128 stands for zero in the data rows.
Here is a table of points, one per row:
[ 97 102 109 110 115 162 107 152 138 160 103 168 127  89 123 163 122 113
 168  99  94  67  93  86 104 107 119 184 191 112 114 108 198 134 155 129
 166  96 121 114 127 144 141 129 158 163 100 198 113 165  91  98 119 248
  88 126 103  93 148]
[107 157 112 112 107 126 123 162 147 102 172 112 107  92 102 112 133  98
 118 101 119 152  91 133 117 172 106 112 118 128 108 183 123  89 177 108
 133 164 115 136 145 155  99 132  92 107 132  93 171 126 167 149 129 115
 109 104  91 180 102]
[176 113 108 119 115 111  97 160 148 115 178 140 135 117 107 119 108  97
 164 102 116 167 109 131 151 162 124 108 107 115 116 171 120 160 189 114
 133 141 104  96 180 177 100 125  95  95 179 134 109 151 132 172 187 113
  94 101  93 152  97]
[154 133 112 123 113 124 112 170 144 111 148 122 139 121 111 104 134 102
 160  96 139 157  96 133 170 155 102 114 111 111 117 189 103 146 190 115
 139 135  92 109 180 177  99 142 110  95 184 107 118 155 146 173 151 114
  90 110 102 176 101]
[103 170 165 105 116 109 169  89 133 108  95 101 183 162 193 155 158 110
  94 167  84  78 192 182  86 104 118 110 110 176 223 127 120  98  82 111
  71 185 171 174 121 116  93 120  97 160 107  95 134 104 103 150 168 121
 152 111 136 114 152]
[109 181 149 105  98 115 184 147 157 107 106  90 148 107 128 114 195 106
 106 134 248  73 133 172 108 151 109 125 121 166 103  98 121  79  89 112
  84 170 178 176 136 139 106 136 101 181  91 111  98  81 182 132  92 107
 170 111 101 122 126]
[120 101 120 159 183 186 103 102  81 211 124 106  89 166 107  72  91 148
 139 134 107 141 134 103 100  84 143 152 114 108 110 112 123 155 121 173
 139  89 122 109 119  74 156 133 178 134 116 139 110 123 116  90 101 116
 175 170 162 103  94]
[108  92 108 106  97  93 126 125 119 162 107 176 117  78 107 134 106 103
 162  86  97  90 103 100 102 140 113 154 170 113 113 107 218 170 177 154
 183  84 117 113 124 139 149 133 182 167 119 192 105 169 106 102 126 179
 118 121 102  99 200]
[115  94 115 172 172 125 107  86  88 152  86 128  76 148 127  95  84 172
 144 152 111 160 143  95 105  88 179 140 121  92 108  92 118 159 115 163
 155  89 117 119 101  97 180 125 172 100 131 145 124 103 110  94 106 115
 124 189 166 107 129]
[143 101 133 165 162 221 120  86  89 217 103 111  75 134 113  61 106 136
 149 151 102 160 117 104 107 105 159 255 108 116 132 107 124 165 141 181
 156 103 119 102 115  97 174 139 193  92 132 164 108 102 119 102  97 114
 155 179 134 101  94]
[128 156 192 107 113 118 132 107 156 131 113 100 186 173 214 201 160 111
  71 175 107  85 186 187 192  97 121 106 123 150 255 109 132  80  91 109
  99 151 159 149 100  98 107 159  99 138 108  93 179 131 106 129 159 109
  90 102 143 106 143]
[105 106 105 108  96 110 111  87 134 107 101 203 117  78 112 156  98 127
 124  93 109  85  92  97 117 107 111 153 188 122 113 111 184 158 139 140
 163  91 106  98 100 107 116 129 144 178  75 177 114 142 109  98 154 120
 201 137 122 115 178]
[107 148 103 106 119 116 167 164 152  99 159 101 129 104 108 102 160 120
 132  90 198 127  86 138 136 175 118 101 107 132 109 153 118  92 102  96
 131 173 112 124 137 165  88 127 104 133 124 100 196  96 187 141  79 120
 101 102 107 172  87]
[113 174 190 112 125 120 187  91  82 111 105  99 171 160 163 136 172  94
 104 193 175 107 164 172 136 126 100 112 112 173 154 110 116  81  87  90
  81 206 174 183 118 106 102 125 107 135 111 109 121 103 107 130 145 118
 105 102 129 122 229]
[108 102 115 185 153  98 112  96  84 120 111 129  87 163 112 129 103 171
 119 167 110 168 139 108 109  86 180 126 107 110 105 115 112 166 122 157
 152 103 109  99 103  78 190 126 179  89 124 150  93 101 121  88  89 130
 127 173 149 105 126]
[230  94 112 107 106 118 110 128 123  96 150  89 161 156 119 169 116 114
 199  95 116 162  86 110 186 165 106 116 129 103 117 159 109 209 179 107
 133  90 181  96 196 183 144 122 103  78 211 158 120 184 102 211 255 135
  78 111 119 134 104]
[122 114 130 200 183 118 102  87  70 120 157 134 104 152  99 117 122 179
 117 141  90 160 166 113 118 101 172  99 116  93 104 121 107 147 111 145
 123  96 101 116 108  85 179 112 163 113 115 141 121 104 115  95  97 109
 170 177 184 104 138]
[119 107 133 154 185 135 113 107  77 164 141 168  93 150 121  96 111 167
 103 148 102 154 155  90 115  99 166 129 114 104 100 108 117 156 118 182
 132 103 114 102  93  92 174 120 154 128 106 115 115 120 118  89  99 117
 188 168 186 107 116]
[111 190 162 109 112 106 170 103 142 109 100 104 175 154 166 132 174 115
  86 158 155  90 153 162 111 116 121 112 115 194 137 103 125  82  83  94
  82 159 166 181 139 135 104 117 108 139  94  98 104 101 122 126 192 113
 204 109 132 110 120]
[137 106 125 110 109 113 113 179 159 109 109 100 145 113 108 108 138 113
 160  85 176 135 103 155 171 189 101 112 124 104 111 167 132 128 162 121
 132 135 133 103 151 155 116 121 100 104 184 103 109 159 142 158 109 105
  89 113 106 171  95]
[110 145 110  97 104 112 142 152 155 101 209 142 113 114 110  97 108 110
 131 117 115 154 101 117 115 175 113 110 112 176 114 173 117  68 145 103
 131 181 107 143 149 158 101 137  99 113 129 111 182  93 176 151 151 111
 152 109 106 166 100]
[106  94 102 117 100 183  97 171 211 148 102 203 126  71 117 175 103 104
 164 103 105  89 106 111 115  91 101 115 215 105 111 105 153 127  99 121
 166  87 105 119 107 144 120 115 137 192  83 165 111 174 108  87 119 255
  93 112 116 108 134]
[243 111 103 105 106 123 101 160 140 100 112 103 168 140 117 153 120 116
 205  86 130 152  94 140 213 145 122 105 127 107 108 143 137 184 169 103
 141  93 185 124 182 161 155 122  98  92 188 153 101 203 121 202 151 114
  83 109 106 146 107]
[105 106 112 102 122 122 112 134 194 139 103 174 126  71 108 177  87 118
 142  97 120  74 102  80 110  97 107 137 208 107 123 108 172 158 127 126
 151  96 104 115 109 139 135 145 139 177  79 182 108 182 104  82 112 228
 115 123  98  98 162]
[117 155 116 110 127 116 156 191 152 121 132 119 115 102 108 107 163 115
 129  81 204 125 115 154 146 172 123 116 115 139 105 156 117  85 115 120
 130 166 102 150 132 148  93 129 107 149 145 105 216 120 181 152  87 122
  86 108 108 200  99]
[128 169 161 105 121 118 183  89 106 112 105  86 160 166 175 133 178 112
  73 175 142  98 174 155 110 131 110 112 123 169 241 126 114  91  91 117
  78 210 144 190 110  98  93 116 104 159 137  91 135  99  95 126 138 110
 132 108 128 109 209]
[125  99 103 166 152 217 117 112  91 211 103 105  84 140 114  96 109 148
 126 156 118 156 134  93 119  99 150 222 121 120 120  90 119 150 146 186
 155  92 103 109  90  72 178 122 182  94 139 161 115 114 121  93 113 114
 151 158 150 119 104]
[184 130 105 109 120  94 120 179 145 130 135 115 136 111 120 134 129 115
 171  85 160 127  83 137 180 166 108 102 128 116 113 168 118 152 163 110
 141 119 127 104 152 181 122 120 110  95 178 117 107 149 145 170 124 108
  78 111 101 175  96]
[181 119 119 120 117 122 115 150 169 104 209 144 155 109 123 131 118 117
 153  99 105 176 105 100 120 151 118 109 130 104 113 176 134 172 201 112
 149 108 103 120 190 187 110 130  94  88 173 140 114 152 135 169 189 109
 119 100  98 151  99]
[115  98 157 178 182 112 112 102  92  88 143 149  84 155 107 160  99 179
  94 171 116 160 156  98 119  93 185  95 126 110 114 101 114 130  73 146
 114  82 116 103 105  92 152 135 171  98 135 109 101 119  95  89  84 122
 165 169 207 113 150]
[128 187 162 123 105 107 165 157 160 100  92  94 167 121 177 113 168 117
  89 149 163  89 146 172 111 137 120 106 119 162 139 107 110  71  84 106
  70 185 156 174  96 128 104 130  98 189  83  99 152  94 149 129  92 118
 148 100  93  94 130]
[108 171 183 110 111 116 154 107 153 116 111 106 190 141 208 175 162 120
  81 152  92  86 197 219 145  97 100 113 107 162 167  96 101  71  85 120
  86 159 176 166 105 115  96 131 118 144  95 100 168 116 144 144 146 104
  89 116 122 107 128]
[108  93  93 177 159 176 100  89  69 167 136 138 103 145 108  88 105 166
 115 140 107 148 156 103 108 109 162 208 102 105 112 110 115 143 124 182
 143  86 116 118 119  82 177 135 164 134 118 109 104 107 107  97  85 113
 169 166 172 109 118]
[104 162 101 114  97 114 129 157 157 121 199 142 113  99 128 109 127 122
  98 114 134 166  95 130 100 181 107 105 119 174 117 170 113  73 142  99
 119 165 115 138 134 154  94 117 100 120 140 107 206 120 197 164 135 125
 152 110 100 176 104]
[107  99 154 171 178 122 113 100  61 109 122 176  79 176 120 156 114 225
  88 184 112 163 174 102 129 105 187  91 122 101 127 102 125 151  87 130
 118  88 108 110 109 103 136 122 122 104 115 110  99 117 103  98  88 103
 120 169 206 115 160]
Along one direction, these points spread out more than along any other. Take the direction at right angles to it along which they spread out most. Go by this last direction. How many in every 100 of the points above lie lower along it than each point below? Answers are rounded to whole numbers. More than half of the points above lie lower than the first one.
[106  94 102 117 100 183  97 171 211 148 102 203 126  71 117 175 103 104
 164 103 105  89 106 111 115  91 101 115 215 105 111 105 153 127  99 121
 166  87 105 119 107 144 120 115 137 192  83 165 111 174 108  87 119 255
  93 112 116 108 134] 69
[115  94 115 172 172 125 107  86  88 152  86 128  76 148 127  95  84 172
 144 152 111 160 143  95 105  88 179 140 121  92 108  92 118 159 115 163
 155  89 117 119 101  97 180 125 172 100 131 145 124 103 110  94 106 115
 124 189 166 107 129] 40
[128 169 161 105 121 118 183  89 106 112 105  86 160 166 175 133 178 112
  73 175 142  98 174 155 110 131 110 112 123 169 241 126 114  91  91 117
  78 210 144 190 110  98  93 116 104 159 137  91 135  99  95 126 138 110
 132 108 128 109 209] 0
[184 130 105 109 120  94 120 179 145 130 135 115 136 111 120 134 129 115
 171  85 160 127  83 137 180 166 108 102 128 116 113 168 118 152 163 110
 141 119 127 104 152 181 122 120 110  95 178 117 107 149 145 170 124 108
  78 111 101 175  96] 83
[154 133 112 123 113 124 112 170 144 111 148 122 139 121 111 104 134 102
 160  96 139 157  96 133 170 155 102 114 111 111 117 189 103 146 190 115
 139 135  92 109 180 177  99 142 110  95 184 107 118 155 146 173 151 114
  90 110 102 176 101] 86
[119 107 133 154 185 135 113 107  77 164 141 168  93 150 121  96 111 167
 103 148 102 154 155  90 115  99 166 129 114 104 100 108 117 156 118 182
 132 103 114 102  93  92 174 120 154 128 106 115 115 120 118  89  99 117
 188 168 186 107 116] 31
[143 101 133 165 162 221 120  86  89 217 103 111  75 134 113  61 106 136
 149 151 102 160 117 104 107 105 159 255 108 116 132 107 124 165 141 181
 156 103 119 102 115  97 174 139 193  92 132 164 108 102 119 102  97 114
 155 179 134 101  94] 49
[230  94 112 107 106 118 110 128 123  96 150  89 161 156 119 169 116 114
 199  95 116 162  86 110 186 165 106 116 129 103 117 159 109 209 179 107
 133  90 181  96 196 183 144 122 103  78 211 158 120 184 102 211 255 135
  78 111 119 134 104] 97
[128 187 162 123 105 107 165 157 160 100  92  94 167 121 177 113 168 117
  89 149 163  89 146 172 111 137 120 106 119 162 139 107 110  71  84 106
  70 185 156 174  96 128 104 130  98 189  83  99 152  94 149 129  92 118
 148 100  93  94 130] 17
[108  92 108 106  97  93 126 125 119 162 107 176 117  78 107 134 106 103
 162  86  97  90 103 100 102 140 113 154 170 113 113 107 218 170 177 154
 183  84 117 113 124 139 149 133 182 167 119 192 105 169 106 102 126 179
 118 121 102  99 200] 77
[122 114 130 200 183 118 102  87  70 120 157 134 104 152  99 117 122 179
 117 141  90 160 166 113 118 101 172  99 116  93 104 121 107 147 111 145
 123  96 101 116 108  85 179 112 163 113 115 141 121 104 115  95  97 109
 170 177 184 104 138] 29
[110 145 110  97 104 112 142 152 155 101 209 142 113 114 110  97 108 110
 131 117 115 154 101 117 115 175 113 110 112 176 114 173 117  68 145 103
 131 181 107 143 149 158 101 137  99 113 129 111 182  93 176 151 151 111
 152 109 106 166 100] 63
